rotation steps, each row followed by its count of steps:
The counts run from 0 to 222.
[161 101  86 122  52 132 117 128 143 115 157  85 154  89 151 122 159 114
 136  76 114 109 148 126 108 114 144 128 105 125 120 125 107 112 154 102
  94 137 128 131 109 123  97  98 130 125 148 163 114 112 166 168 144  89
 111 127 103 133 123 104 124 112 165 132 186 113  98 174 103 182] : 220
[147 106  84 134  50 124  96 127 146 146 155  84 140  94 158 146 135 123
 114  84 125 102 131 119  92  94 133 150 144 126 133 146 107 121 143  89
 111 137 125 115 131  98  94 116 152 138 163 190  95 110 170 169 130  89
  92 109 100 145 117 114 102 115 153 106 167 120 102 144 127 162] : 53
[136 101  93 112  76 139 107 109 144 120 140  84 138  67 143 113 125 100
 109  83 123  96 173 122 112 104 121 164 117 119 133 125 114 105 128 123
  85 130 105 109 125 102 123 113 122  98 154 182  93 107 153 151 133  99
  97 141 102 145 137 125 130 121 147 133 190 104 108 167 110 185] : 39
[161 105 102 121  59 135  99 114 117 106 149  84 136  78 147 132 153 118
 119 100 129  86 147 110 102 109 150 145  97 135 116 106 125 127 135  89
 108 155 133 113 118 132 114 104 130 125 159 144  77 102 164 174 119 106
 114 145  99 116 108 121 112  98 174 135 190 109 121 164  97 189] : 70
[161 106  98 121  50 137 127 115 140 148 137  74 143  81 153 117 113 107
 126  63 107  95 153 116  99  87 112 157 106 109 134 137 118 115 159 115
  98 143 133 111 133 134 103 115 128 136 141 160  83 117 185 140 115  74
 105 121 102 129 118 109 109 111 148 126 171  87 108 136 112 172] : 115
[152 132 116 139  61 125 103 131 156 143 153  88 129  74 161 138 142 126
 130  88 106  90 131 115  92  92 125 180 107 129 124 127 123 114 166 103
 105 128 119  97 132 122 101 128 133 121 152 175  92 124 182 159 121  80
 120 120 101 162 105 119 106 104 150 100 176 100 104 150 132 167] : 51
[138 123  95 151  73 132  95 126 160 139 157 100 123  77 169 132 136 128
 115  92 116  93 138 130 100  90 110 176 124 130 132 128 120 110 174 112
 108 116 104  90 127  92 103 115 144  96 148 182  85 130 175 149 128  95
 121 123 102 166 111 125  90 112 152 102 163 110  92 163 143 175] : 124
[148 108  88 123  52 131 101 116 158 150 150  88 138  85 155 109 119 122
 129  68 113 102 139 111  97  90 107 170 115  99 140 138 114  97 139 110
  98 125 120 112 139  98  99 121 138 111 142 175  97 116 180 145 134 100
 101 110 105 130 129 123 109 134 137 125 173 103 107 152 121 174] : 189
[130  98  96 120  57 146  96  99 145 143 136 101 121  89 135 156 119 126
 104  96 139  89 154 141  86 107 155 168 125 129 127 134 153 114 132 105
 112 139 141  81 134 117 119 108 162 120 146 175  72 118 142 146 136 113
 102 143  78 147 120 116 123 107 146 126 182 109 120 143 139 184] : 97
[161 106 103 109  60 142  92 121 133 101 141  89 129  87 138 132 159 111
 129  92 126  90 152 121  84 126 153 150  97 129 123 115 139 123 130  85
  81 145 128  99 129 107 112 113 134 106 159 172  95 122 160 160 129 112
 117 134 105 140 125 126 130  99 156 124 169 105 101 166  95 192] : 76
[148  98  98 118  47 148  74 113 151 143 143 103 126  96 133 141 156 131
 135  90 135  97 136 123  91 114 164 151 121 123 118 139 122 103 129  83
 135 138 149  89 128 115 110  94 154 115 136 159  83 123 161 169 139 109
  98 111  82 135 119 123 112 107 145 128 190 106 115 141 127 172] : 163
[142 106 100 127  64 148 129 101 135 126 137  83 126  74 151 121 103 108
 119  92 120  85 158 132  97  89 107 169 116 116 141 128 147 125 154 128
  94 128 120  84 133 100 123 101 148 109 147 171  67 120 152 123 108 110
 112 147 100 133 129 115 103 112 160 125 168  99 115 143 118 191] : 35
[168 104 113 124  56 140 126 109 124 112 152  83 134  76 139 142 139 118
 123 104 122  85 146 117  90 106 150 154  93 137 120 118 141 131 149  98
  92 154 130 104 124 136 102 115 138 129 154 147  77 102 161 156 114 107
 119 155 107 126 113 120 113 101 174 126 172 101 115 159  98 201] : 71
[162  99  85 124  74 155  96 133 135 105 154  95 128  90 147 123 155 110
 125  91 137  91 160 146 103 127 137 139 103 124 111 118 123 117 154 107
  97 146 131 100 114 108 110  99 135  80 153 165  93 117 170 157 129 115
 121 145 111 141 132 142 104 110 171 127 166 117  76 176  97 188] : 149
[128 107  83 129  71 143  98 110 149 119 149  95 136  78 147 105 122  94
 122  78 127  94 161 127 116  92 109 165 114 111 149 119 113 101 132 120
  94 127 122 112 128  92 113  95 130  95 150 179  93 104 156 161 144 105
  96 122  98 134 130 121 120 130 148 137 193 106 115 174 123 179] : 38
[143 111  89 137  57 138 116 105 132 119 155  95 140  88 163 130 123 130
 120  97 136  88 130 115 105  81 112 148 120 130 151 118 122 134 153 102
 111 137 123 121 134  96  99  86 155 130 160 164  75  98 162 153 111 120
 108 128  95 112 117 112  77 114 177 120 161 115 115 162 125 192] : 210
[138 101  89 128  63 137  99 118 161 158 166  92 127  70 156 119 127 134
 111  85 117 101 149  97 120  87 114 164 124 106 114 137  97  93 152 105
 126 120 110 119 126 118 104 122 135 105 136 158  79 105 181 157 126 100
 110 132 112 139 115 130 103 129 150 124 188 119 111 151 123 167] : 195
[152  89  76 120  64 146  98 130 137 107 158  93 135 105 148 124 151 110
 117  85 143  96 149 136  99 114 135 129 115 128 124 123 123 121 148 102
  99 146 132 114 121  98  93  93 144 106 156 180  97 106 161 154 141 120
 106 136 108 128 132 129 100 120 169 127 158 125  85 177 104 194] : 148
[131 108  84 140  66 128 111 121 157 158 169  97 134  70 166 149 117 122
  93  86 119 105 156 126 110  98 128 174 130 127 111 138 123 110 171 134
 105 123 102 107 123 130 107 121 142 120 146 180  85 113 158 148 135  97
 114 142  96 164 111 108 111 118 161 106 179 115 103 151 143 171] : 197
[149 116  91 157  72 135 110 120 153 138 162  93 134  66 171 136 136 138
 120 101 120  97 133 127 119  94 113 159 123 132 118 129 111 114 185 120
 126 121 115 103 121 123 107  87 138 114 144 158  78 123 165 153 116 102
 130 136  98 146  97 109  81 102 171 109 185 120 102 150 146 177] : 130
[162  85  79 109  45 147 110 129 159 143 157  88 131  96 136 133 145 134
 131  69 128 105 154 140  99 121 145 121 119  98 106 150 115 105 153 105
 108 136 139 104 112 126 104  99 152 110 129 154  99 123 169 138 141 106
 111 121 102 128 145 127 105 113 164 133 178 113  95 142 100 179] : 84
[144 115 101 129  73 122 105 125 149 133 153  87 143  64 155 129 135  97
 113  80 109  99 163 122 108 105 124 172  99 127 120 119 115 102 149 121
  90 134 109 112 128 128 104 131 121 109 158 175 102 112 170 165 137  79
 111 134 104 161 115 113 129 118 143 119 186 100 100 167 126 171] : 45
[142  92  76 134  53 139 110 105 151 168 167 103 130  85 154 146 113 134
 106  83 137 101 150 124 106 103 137 158 109 114 124 137 127  94 152 115
 129 136 138 110 129 141  93 100 154 124 126 150  81 103 164 151 156 112
 108 135  90 127 116 105 102 127 150 136 194 111 110 142 140 179] : 22
[151 110  82 135  66 140 107 111 125  96 148  95 149  84 151 133 156 105
 133  92 132  99 139 136 115 110 141 136 117 145 132 120 117 124 158 110
 116 147 135 117 117 124 105  69 133 128 161 158 100 114 151 174 137  92
 116 134  90 130 105  94 106  89 174 128 190 109 107 168 130 186] : 68
[158 102  86 124  63 146 107 113 118 103 134  90 141 102 147 133 141 106
 126  93 138  87 141 132  96  99 131 132 124 133 141 121 123 145 147  85
 111 151 145 113 127  98 106  78 148 126 163 163  84 110 159 165 113 110
 103 131  95 112 124 118  89  96 176 127 163 120 105 158 107 187] : 142
[153 110 106 136  63 155 101 111 144 154 141 105 122  84 152 147 132 134
 131  90 126  87 147 138  93 112 143 166  97 128 112 137 138 112 168 110
 136 137 146  73 125 141 115  95 147 111 134 141  68 140 176 143 133  99
 128 131  87 143 107 117  95  95 152 127 189  94 112 136 143 179] : 93
[153 111  94 123  60 148  84 121 128 104 148  99 133  97 138 125 158 104
 133  91 139  87 144 125  87 113 149 147  92 131 136 116 134 124 129  86
  99 151 147 103 126 102  99 104 133 107 161 166  99 112 166 175 143 110
 102 124 100 132 117 121 113 116 156 128 171 105 101 173 108 192] : 75
[141  83  68 129  57 155  86 121 161 150 159 109 129 103 151 140 132 124
 109  79 147 105 152 143  99 118 144 140 124 107 115 143 122  99 148 110
 120 134 144  95 122 110  98  95 157  93 137 171  92 122 165 149 163 117
 104 133  92 142 129 122 104 128 149 138 181 123  93 153 130 172] : 17
[134 107 100 121  69 138 111  99 146 116 149  99 132  64 145 125 126 112
 116  80 125 101 166 136 110 118 138 163  94 124 127 121 136  99 134 127
  90 130 126  95 123 134 125  97 136 105 140 163  86 118 138 156 150 104
 113 149  88 148 123  97 140 106 150 142 211  90 122 164 128 198] : 176
[149 108  98 143  75 141  87 128 135 147 150  97 138  87 158 132 124  97
 112  93 121  86 162 110 103  98 118 160 114 125 113 125 108 119 161  99
 124 153 137 104 135 122  96 122 126 110 161 164  70 108 195 169 122  86
 104 132 112 140 101 134  82 113 151 122 165 111  91 151 120 158] : 49
[140 115  90 145  69 137  95 124 152 150 157 100 122  81 166 130 117 124
 102  97 123  90 147 119  97  92 112 175 125 120 128 129 124 113 164 107
 113 129 120  96 139  99 102 128 149 100 152 179  73 114 180 143 120 108
 112 139 113 154 115 135  87 124 153 107 149 112  97 152 129 172] : 123
[145  97  94 138  68 138  80 111 138 148 148  92 141  71 150 134 137 115
 117  96 120  95 156 108 121  98 134 148 132 124 108 125  91 102 144 102
 141 137 129 112 122 127 120 102 129 121 153 160  78 109 168 182 119  87
 109 130  94 141 101 124  99 108 157 118 205 120 112 147 132 158] : 200
[157 113  94 142  66 147  99 120 160 140 169 109 118  87 151 136 144 136
 127  91 130  93 151 139 102 126 145 155  88 122 101 126 132  96 166 119
 109 134 131  93 116 142  98 108 139  93 131 150  85 129 179 149 155 110
 128 143 103 152 104 125 106 116 151 135 180  98  89 162 139 191] : 87
